Named moves (each a turn or a mirror), then the moves between two rows, first move first; the first pair answered:
E:
[ 19 -30  -1 -31  13   2 -29   6 -17 -18 -38 -10  -4 -26  24  19 -23  22] |-> [-13 -28 -12 -20   2 -21   9 -23  -4  -1 -14  24 -43   1  18 -24 -10  40]
[ 16 -43  -9 -44  -5  22  -9 -17  -6 -12 -33   8 -63 -30   1  14  -8  18] |-> [ 15 -46 -13 -42  -8  21  -3 -19  -5 -10 -29  12 -67 -30  -2   7  -7  21]
[-18 -14 -19 -20 -16  13  23 -10   3  11  17  19 -57   0 -28 -11  -7 -20] |-> [  9  -9  -7 -28 -10  37 -13  19 -14  -5  -3 -13 -18 -24 -25  32 -18 -32]
[ 10  -4  -7 -15  12  25 -27  10  -9 -25 -14 -15   9 -22  -1  27 -10 -13] |-> [-25  -5 -17  -1   1  -1  17 -24   7   0  13  26 -37  10  -8 -24   4   4]
L:
[  6 -27   7 -25 -22  42   3  11 -22   0  10   7 -54 -14 -33   5  -2 -20] |-> [  6 -25   5 -26 -20  37   0  11 -21  -5   2  12 -54 -18 -29   3  -3 -17]
[-12  -6   3  -6 -27  23  -7  18 -15   3  23 -20   1   2 -19   6  -5 -45] |-> [ -5 -43 -11 -32 -11   2 -15   4  -8 -14 -17   2 -32 -19   5  -8 -11   6]
[  7  15   3  14 -21  53  18   4 -25  23   6 -10  10  33 -42 -18  14 -13] |-> [ 18 -28 -14 -18  -8  29   9 -11 -16   3 -45  13 -24   6 -12 -38   5  47]
W:
[ -1   0   5 -30 -36   6 -38  23  -6 -15 -19 -35   9  -6  16  49  -4  10] |-> [-36   6   1 -15 -57  -4  10  -6   4  16  27  -3 -47  33 -13   4  11   2]
[-11  14 -14  -4  19 -39 -11 -10  19 -16 -25  14  25  -6  37 -18  -1  51] |-> [  5 -26 -12 -50  -1  11 -15  -5  -7 -14 -33  15 -44 -31  -5   8 -17  24]
[ -7   9   0  11  18  -4   0   6   7  -7 -21 -22  63 -37  20  20  26  -9] |-> [-10 -23  -1 -17 -14  36  27  -9  -9   8  -1  -4 -28 -39 -28  15  26 -35]
[-24  12 -12  56 -47   4  31  -4  -7 -21  18  -8  -3  30  35 -28  18  11] |-> [ 13  -9  -7  22 -33  33 -15  25 -24 -44 -23 -33  19 -13  46  20  -2  10]
Then:
Each pair is two moves apart.
[  7  20   0 -60   7  18 -25  -9 -27 -19 -28 -11  -6  -5  -8  18  -9  -1] |-> [-24  38  -5 -33 -11  13  12 -25 -20   4  16   4 -27  34 -27 -14   6 -16]
E then L
[  3 -20   6  -8 -17  16  26  -6 -18  16   2  13 -55  -3 -28  -7   6 -17] |-> [-18  18   4  37  -5 -29  33  -6   3  19  23  14   8  29  -2 -28  15  -6]
E then W
[  0  -4   2  -3   0  16  -8   1 -14   0  14  -1  -2   0 -11  16   3 -18] |-> [  2  -2   2   1   7   9 -17   7 -14  -5   7  -7  17  -4   0  21   1 -11]
W then W
[-24  -1 -15  27   1 -77  28 -20  -6  39   5  51  -6  46 -10 -56  20 -23] |-> [  5 -41 -10 -23 -18 -16  20 -11 -36  35  -7  45 -73  11 -51 -22   8 -52]
W then W
[  5 -30  12 -23  -6  -3 -14  -4 -12 -29 -36   4 -51 -28  -4   9 -26   6] |-> [-19  10  25  17 -28  12  16  -3 -12  -4  27  -2 -33  10 -40   5 -13 -43]
L then E
[  4  -3   3  -5   9 -17 -25 -11 -10 -21 -15   5 -18 -13  32   0   6  -6] |-> [  8  -5   4  -7   4  -7 -26  -4 -16 -20 -13   1 -21 -17  22   6   4 -18]
W then E
[  1 -11   1  -3  25 -26   1   0   7 -13 -27  -1   6 -10  26  -8   3  33] |-> [  6   5  13  -2   3  28   2  17 -15   0  10 -24   7  -5 -18  24   0 -27]
L then W
[-20  17  -2  40 -10   2  16   4  -1   3  27  -1   7  12 -27 -10   3 -31] |-> [  9 -22  -7  -3  12  -6 -20  12   1 -28 -37   1  -4 -35   7   2 -16  17]
L then E
[  4   7   3  25  14 -12 -11  -4 -11   2   6  -7  12 -16  14  -2  -7   4] |-> [ 13  -7   0   5   9   4 -11  -3 -20   0   0  -7 -10 -28   5   6 -16  -3]
E then W
[-21  46  12  40   2 -21  17  -3  15  16  36  -5  41  31   6 -16  28 -13] |-> [ 24 -34   2 -40  16  -1 -23  -1   2 -12 -44   7 -30 -38  15  11   0  34]
L then W
[ -4  15  32  18 -15   8  25  -1 -17  24  30 -10  -6  26 -42   5   1 -39] |-> [ 17 -11  16  -6  23 -35 -11   1  -2 -14 -46  -4  16 -11  26  -1 -10  43]
W then L
[  2 -15 -10 -37  -8  21   7   8 -23   2 -37  18 -27 -31 -33  45  -3 -25] |-> [ -1  28   0   3  10  -7 -11  24  -9  -7 -28  -7  66 -15  -1  51   2 -23]
W then E
[ 20   0   6  -4   5   3 -26  -6  10  -6 -20  -9  14  -8  38   0 -15  30] |-> [  6   3  12  -1 -27  38   6 -15   0  20  25  -2 -28  13 -12  -4  -8 -13]
W then L
